(in the rows, 128 means zero)
One hidden turn or mirror swaps the rows below in pairs. Which row is each named row swapped with?
J_379: [124 139 116 122 150 137 120 144 119 108 172 127  97 130 127 134 140 142
 137 136  73]
J_444: [119 136 139 118 141 127 149 155 102 124 122  95 118 148 154 125 165 116
 156 123 117]
J_410: [139  83 156  85 157 127 152 103 153 104 140 145 122 158 167 119 141 159
 147 130 117]
J_393: [146 102 122 160 117 140 140 141 111 147 144  99 122 137 167 114 153 140
 162 138 102]
J_204: [150 100 113 157 122 146 133 144 119 145 140  97 103 131 168 117 148 137
 163 124 103]
J_35: [144 116 128 134 165 110 133  93 133 162 121 128 156 144 119 113 142 125
 117 150 138]
J_320: [143 115 146 115 148 121 135 139 136 107 143 127  81 110 127 127 141 163
 143 116  79]
J_453: [137 132  93 143 125 142 119 110 141 110 141 143  81 149 150 150 165 115
 148 113  90]
J_873: [116 127 116 137 159 134 124 132 130 106 158 123  85 141 111 134 151 139
 147 137  73]
J_130: [160 103 150 102 150 118 124  87 155  90 121 151 103 155 182 119 148 139
 131 146 112]
J_125: [155 114 147 100 161 130 129  95 167 111 121 154 101 130 182 119 135 154
 124 141 124]
J_928: [164 122 115 101 155 113 131 109 146 166 136 141 156 156 115 128 143 104
 141 139 129]
J_532: [157 105 112 157 126 149 134 131 118 139 157  87 105 152 165 113 162 143
 149 129  98]
J_695: [150  97 119 153 124 137 145 144 109 148 152  91 127 143 161 120 166 132
 154 128 103]
J_160: [146 140 122 107 150 135 107  86 151 150 138 117 144 155 129 143 127 122
 103 158 115]
J_413: [124 122 133 134 145 131 154 157 101 115 128  92 122 151 147 134 151 120
 167 127 118]
J_710: [127 121 136 126 147 133 136 159 106 121 126  83 113 148 165 131 155 123
 163 121 117]
J_457: [156 105 103 137 153 122 136 116 150 141 154  93  92 155  93 118 145 133
 144 122 101]
J_199: [155 120 163  92 167 127 129 100 167 108 123 138 119 149 170 101 149 141
 158 141 134]
J_915: [144 102 178  97 173 112 128 100 130  99 133 136 127 143 178 136 156 124
 131 119 116]
J_426: [110 129 129 124 147 119 139 156 101 131 123  97 127 140 142 129 159 124
 165 132 112]
J_475: [148 103 121 158 130 146 147 139 124 133 149  92 108 144 175 110 167 137
 153 135  99]
J_25: [118 142 102 127 152 138 125 139 131 116 165 136  97 134 123 129 140 127
 144 142  74]
J_114: [170 108 164 100 134 131 120  88 150 110 132 154 120 168 167 106 145 153
 133 128 121]
J_443: [144 114 175  95 142 136 117  96 138 131 140 131 134 151 185 107 161 152
 130 135 126]
J_406: [148  95 166  99 163 123 128  84 162 103 121 146 113 165 165 136 162 143
 136 136 130]
J_876: [174  94 156 100 154 129 132  95 152 103 119 149 121 167 180 125 153 139
 151 126 132]
J_842: [151 115 114 118 146 113 126  92 141 149 116 117 166 146 129 149 131 101
 127 154 125]
J_123: [135 151  99 144 123 140 120  94 142 112 133 129  84 153 155 147 160 115
 147 125  85]
J_226: [124 130 109 123 162 135 117 139 143 106 158 130  82 144 122 135 151 139
 142 145  72]
J_939: [150 115 127 113 142 115 120  98 136 159 116 140 157 141 133 152 119 109
 131 144 139]
J_454: [129 132 106 115 152 138 124 129 139  98 168 134  86 143 132 141 141 139
 148 138  69]
J_48: [164 102 113 137 151 124 138 116 134 145 161  88  94 156 112 107 144 146
 159 126 104]
J_895: [152 126 123 114 149 110 129  79 130 155 130 134 156 157 113 136 128 111
 115 130 125]
J_107: [122 137 100 145 122 143 117  97 131 113 142 135  84 151 137 151 155 119
 144 122  82]
J_314: [165 107 166  89 156 124 134  97 153 103 124 135 116 150 185 126 146 146
 125 119 125]
J_851: [148 111 120 115 143 101 127 110 119 155 116 130 157 150 124 125 130 103
 117 151 129]
J_127: [155 119 118 113 152 109 137  93 135 148 142 137 155 129 113 145 131  92
 117 142 112]
J_762: [152  92 153  97 164 137 134  79 172 106 135 149 106 139 160 117 154 148
 140 146 124]
J_63: [108 122 143 118 132 131 140 160 104 132 127 102 111 133 141 133 163 125
 157 122 112]
J_600: [132 129  95 141 121 143 121 100 150 113 129 127  77 151 163 146 165 132
 151 132  85]
J_677: [141  96 157  82 146 125 130  90 152 100 128 155 115 151 175 119 164 141
 145 132 119]
J_772: [153 110 154 136 127 118 137 135 130 112 152 124 104  96 156 127 133 155
 157 111  91]
J_685: [152 111 108 109 137 127 132  72 134 157 130 130 129 163 135 144 116  96
 122 131 126]
J_382: [155 106 126 121 158 119 128 101 141 163 126 130 163 116 123 132 134 112
 128 149 136]
J_338: [138 137 100 153 133 142 110  95 148 114 135 112  83 154 151 147 155 123
 163 129  85]
J_492: [158  97 167  95 156 144 126  93 136 106 140 135 119 146 192 141 151 154
 144 129 112]
J_980: [148 126 127 128 135 124 134  89 152 157 117 139 151 129 121 139 147 111
 106 152 126]
J_969: [158 102 103 131 155 111 117  97 151 153 135 133 167 140 129 153 134 115
 118 131 110]
J_957: [155 113 141 131 135 119 129 135 130 120 162 128  96  93 142 140 140 155
 137 118  80]
J_702: [167 108 169 107 145 127 155  92 165  98 133 147 124 141 176 140 155 144
 138 146 110]
J_208: [168 126 137 113 147 117 119 113 138 142 119 124 160 154 117 140 123 120
 101 148 122]
J_865: [171 108 108 159 136 122 133 113 134 154 138  90 106 138 119 113 141 142
 157 117  99]
J_654: [150 112 112 109 158 133 119  93 121 165 142 126 152 159 113 153 137 111
 120 137 118]
J_585: [115 119 134 132 138 129 147 161 109 120 120  89 122 134 154 127 162 122
 155 131 110]
J_630: [168  89 157  92 155 128 150  91 154 106 140 135 110 149 183 110 155 130
 148 129 122]
J_259: [153 116 125 113 147 116 132 102 132 141 118 150 158 150 110 156 129 107
 116 143 124]
J_694: [125 135  89 143 128 140 113 100 148 111 136 132  82 151 145 132 156 120
 158 128  83]

Swapped with J_915: J_685
Swapped with J_895: J_314
Swapped with J_710: J_107
Swapped with J_406: J_939
Swapped with J_772: J_457
Swapped with J_208: J_114
Swapped with J_226: J_393

One hidden turn or mirror swaps the rows below in pairs. Which row is each named row swapped with?
J_874: [176 168 122 137  91  97 120 136 192 147 154 155 159 129 115 147 124  89
 178]
J_358: [153 154 174 104 100 113 147 111 168 122 105 145 148 153 123 164 100  81
 162]
J_247: [192 131 146 148 112  96 119 120 135 140 119 134 118 110  86 165 109 133
 156]
J_455: [144 173 151  88 109 119 111 114 147 149 120 156 142 161 149 134 143 125
 189]
J_508: [151 195 149 121  98 116 137 129 140 159 106 163 141 132 126 145 126 134
 115]
J_621: [163 180 153 166  96  94 149 126 155 128 106 134 127 119 124 173 141 104
 168]
J_615: [165 179 160 151 118 110 138 117 142 123 111 137 112 114 105 172 121 128
 186]
J_153: [130 161 147  93 113  88 109 132 153 145 126 167 176 154 142 151 128 129
 138]
J_92: [148 156 142 119 105  82 147 140 183 118 148 142 169 133 157 156 134 113
 144]
J_820: [149  99 125 114 108  75 141 125 133 147 122 149 148 121 125 139 123 112
 180]
J_693: [154 127 163 140  51  94 100 131 172 153 136 119 136 148 132 155 123 127
 157]
J_635: [152 170 163 101  89  62 145 124 123 141 125 122 134 118 114 130 131 159
 178]
J_792: [156 123 179  99 104 102 144 137 158 104 122 137 160 135 123 156 109 148
 132]
J_825: [150 167 199 126  93 110 148 121 171 143 147 104 151 127 122 137 128 147
 188]
J_369: [178 210 178 127  80 102 128 126 157 144 111 154 152 125 130 153 128 152
 188]
J_333: [148 146 142 137  71 103 126 163 151 144 130 118 151 137 141 163  94 109
 134]
J_215: [182 115 144 127 102 123 142 120 118 148 140 110 164 123 117 122 127 125
 152]
J_973: [155 164 140 173  68  88 125 143 153 133 134 126 135 115 119 159 151 117
 168]
J_216: [199 168 147 103  97 115 134 116 177 158 144 106 156 107 120 126 147 133
 185]
J_70: [157 133 174  80 109 120 115 131 150 153 107 129 152 144 111 121 137 160
 182]
J_854: [177 170 202 137  99 111 126 133 124 145 110 162 162 118 135 146 123 144
 183]
J_791: [175 155 118  86 111  99 140 149 150 131 142 125 166 107 108 116 124 146
 161]
J_174: [151 150 150 103 101 114  96 127 159 173 128 158 167 136 116 158  95 111
 124]
J_284: [169 157 153  87 133  93 148 106 165 131 101 163 164 149 127 161 110 112
 155]
J_629: [162 129 161 113 108 105 144 134 167 143 137 197 147 124 120 171 120 112
 184]
J_910: [153 138 162 132  97  92 129 135 225 146 101 127 149 129 121 156 128 127
 168]
J_688: [187 154 156 143 101 120 133 114 165 161 104 106 127 120  90 149 101 112
 150]
J_944: [151 168 162 128  91 138 131 128 197 144 113 128 155 119 130 145 128 135
 119]
J_669: [124 156 143  96  93 113 129 108 143 117 115 163 132 133 122 148 125  91
 143]
J_997: [163 122 155 104  99  82 149 126 135 144 114 187 152 121 130 152 133 116
 198]
J_643: [136 158 121 143  83 112 113 128 162 149 100  90 138 124 121 128 129 131
 164]
J_85: [176 200 129 112  91  90 170 131 147 154 126 136 145 125 126 150 129 106
 151]
J_337: [153  96 152 107  91 112 113 127 189 142 123 144 149 128 117 144 125 118
 129]
J_786: [166 161 152 102 104  60 101 116 141 135 118 164 148 136 159 161 144 133
 178]
J_890: [171 147 161 143  93 130 120 141 151 160 120  99 135 113 107 118 140 150
 178]
J_920: [195 154 143 132 121 107 145 138 137 134 137 145 171 122 108 152 115 135
 212]
J_870: [145 112 136 110  90 100 112 142 154 167 124 157 183 128 110 131 149 132
 148]
J_395: [151 133 168 110  92 102 105 103 112 152 147 121 171 123 113 137 139 121
 178]
J_417: [184 147 128 126 116  71 100 121 123 139 106 149 138 114  98 134 107 141
 171]
J_356: [182 136 160 114 105 110 145 132 152 128  94 134 165  99  92 125 145 159
 178]
J_975: [140 179 173 143 113 107 121 155 124 171 128 155 140 127 144 133 138 132
 180]
J_931: [194 112 168 116  91 124  91 138 170 140 128 162 166 124 124 148 129 128
 185]
J_864: [161 153 155 139  87  73 119 102 182 131 121 156 144 125 102 189  95 118
 164]
J_925: [190 133 150  98 100  74 105 142 182 138 107 136 140 129 127 162 118 148
 129]
J_914: [167 182 144 114  99 143  86 127 130 150 129 114 153 132 118 140 117 130
 182]
J_494: [143 163 149 120  99  63  91 129 198 142 141 120 145 122 123 150 129 144
 155]
J_555: [139 211 139 113  92 114 132 127 133 147 121 123 150 130 127 125 123 138
 167]
J_567: [183 127 143 134  89 117 122 131 183 148 155 154 143 121 122 161 119 109
 203]

Swapped with J_854: J_358
Swapped with J_688: J_931
Swapped with J_417: J_874
Swapped with J_820: J_973
Swapped with J_567: J_247

One hidden turn or mirror swaps the rows below in pairs. Which row is each named row swapped with?
J_966: [115 106 123  94  70 128 143 146 110 129 119 126 111 171 105 159 119 112
 127 166 162]
J_806: [169 145 121 106 111  92 130 141  84  97 122 143 164 143 128 159 101  96
 120 154 162]
J_341: [138 130 129 105 106 157 150 172  65 100 140 143 145 108  95 150 124 134
  92 142 134]
J_959: [143 134 144 118  97  97 133 143 122  97 102 134 137 149 105 175  93 146
 125 146 131]
J_141: [150 128  91 109 131 106 153 124  89  92 123 144 126 158 148 144  89 136
 130 129 130]
J_956: [163 161 130 104 129  98 120 142  85  96 142 136 161 148 123 159  99 100
 124 147 170]
J_237: [113 120 125  94 127  98 138 126  67  97 132 123 141 180 114 121  95  97
 140 180 151]
J_219: [ 94 114 114  93 129  99 146 152  96 113 150 104 131 165  87 147 139 138
 119 171 176]
J_858: [112  94 119  83  74 129 146 142 103 131 120 126 116 173 107 158 110 108
 129 160 159]
J_659: [108 136 120 106 141  92 123 129  67  87 139 128 143 167 112 122 102  90
 145 171 149]
J_938: [ 99 123 127 114 128 121 168 144 100 116 153 130 124 159 105 135 143 151
 101 133 176]
J_449: [121 131 107  81 133 113  91 152 112 137 142 116 142 114  78 126 127 145
 113 145 136]
J_875: [ 98 132  99  94 104 114  96 108  95 105 102 133 144 131 116 142 115 106
 151 154 116]
J_662: [ 94 111  99  84 112 132 136 160  65 102 133 105 134 132  89 149 133 146
 103 172 119]
J_993: [153 130  90 106 137 105 150 121 104  92 129 144 119 161 144 136  96 131
 126 124 137]
J_313: [124 116 128 122 115 164 101 155 109  86 126 132 147 125  92 149 150 129
  87 149 151]
J_948: [117 134 136  88 101 172 128 153 100 126  98 136 143 104 106 138 119 112
 113 141 126]
J_97: [156 115 122 117 117  91 122 152  91 108 116 165 134 138 134 161 126  89
 113 140 163]
J_912: [103 151 133 112 136 114 113 168 112 119 159 130 109 174 131 132 121 123
 122 148 147]
J_59: [ 87  94 126  94  75 132 143 144 102 120 115 119 122 164 102 149 115 109
 128 169 154]
J_530: [111 135 122  99 125 133  91 127 111  81 121 127 134 140  70 128  87 136
 114 164 172]
J_360: [124 133 117  78 143 119  95 148 114 134 145 110 135 123  71 127 125 145
 119 148 138]
J_212: [158 135  92 121 126 110 144 132  69  88 122 152 126 141 135 150  94 128
 117 123 126]
J_381: [150 139 122  97  95  99 129 134 113 127 113 140 151 177 128 168 105 108
 135 151 158]
J_522: [139 126 137 103  98 165 145 168  74 102 116 134 157 118 101 155 130 123
  93 138 134]
J_548: [147 124 114 129 123  78 105 150  98 105 128 157 123 140 109 155 121  99
 116 138 176]
J_111: [ 98 112 102 103 118 119  97 143  68 132 142 155 102 159 128 158 124 129
  97 135 151]
J_711: [135  89 117  87 129 172 160 131  96 107 133 121 149 126 107 114  98 129
 104 149 149]
J_982: [ 96 114  98  79 115 136 133 152  61  99 115 112 135 132 103 140 121 145
 112 168 101]
J_416: [150  92 119  97 123 169 151 143  90  93 138 121 157 133 107 128  96 122
  95 155 166]
J_471: [124  98 149 100 119 146 111 138  96 138 125 143 157 113 140 140 116  97
 104 152 138]
J_586: [ 97 135  94  90 104 124  91 103  89  94 118 126 144 138 115 134 119 114
 153 158 124]
J_163: [ 78 153 106 108 157 113 111 136  80  97 135 129 138 122 111 121 140 122
 132 151 131]
J_58: [145 119 136 115 105 156 121 150 111  80 108 138 162 121  86 151 138 126
  91 151 142]
J_162: [107 150 147 113 129 119 116 162 113 111 155 127 107 180 126 136 126 119
 127 147 156]
J_321: [130 135 131 101 105 156 142 178  73 117 137 132 152 117  93 154 128 134
  83 134 137]
J_848: [146  88 119  95 122 166 158 133  97  96 129 108 142 133 109 123  98 130
 102 147 168]
J_732: [107 142 100  91 102 140  99 113 105 101 100 141 149 127 117 131 106 105
 143 150 113]
J_663: [111 121  96  89 161 132 103 138  93 117 134 143 124 123 138 140 146 133
 101 120 151]
J_367: [120 135 126 111 132 111 141 134 130  90 131 131 125 164  81 120 112 147
 103 143 186]
J_312: [108 138 103  92 107 137  88 124 106 109 101 145 152 122 114 132 114 104
 150 146 118]
J_148: [103 121 133 112 115 120 166 126  86 121 160 120 129 154  98 144 158 144
 107 143 159]
J_68: [111 145  98  90 166 108 116 125 105  92 136 126 152 107 122 130 127 141
 130 137 165]
J_277: [100 142 101  95 152 101 121 147 106  82 135 124 159 105 125 133 116 128
 147 144 163]
J_834: [ 83  98 113  91  76 125 143 151  91 119 127 123 112 160  98 137 113 114
 133 165 159]
J_335: [148 128  87 121 127 111 143 123  81  94 120 145 133 145 146 134  96 134
 119 115 126]
J_16: [169 144 122 106 126 101 126 141  77  88 150 145 167 149 126 159  99 107
 126 155 169]
J_715: [133  92 111  85 134 171 155 136 108 106 134 121 139 131 104 111 107 134
 100 136 148]

Swapped with J_586: J_834
Swapped with J_848: J_335
Swapped with J_237: J_982
Swapped with J_163: J_219
Swapped with J_141: J_711
Swapped with J_68: J_938

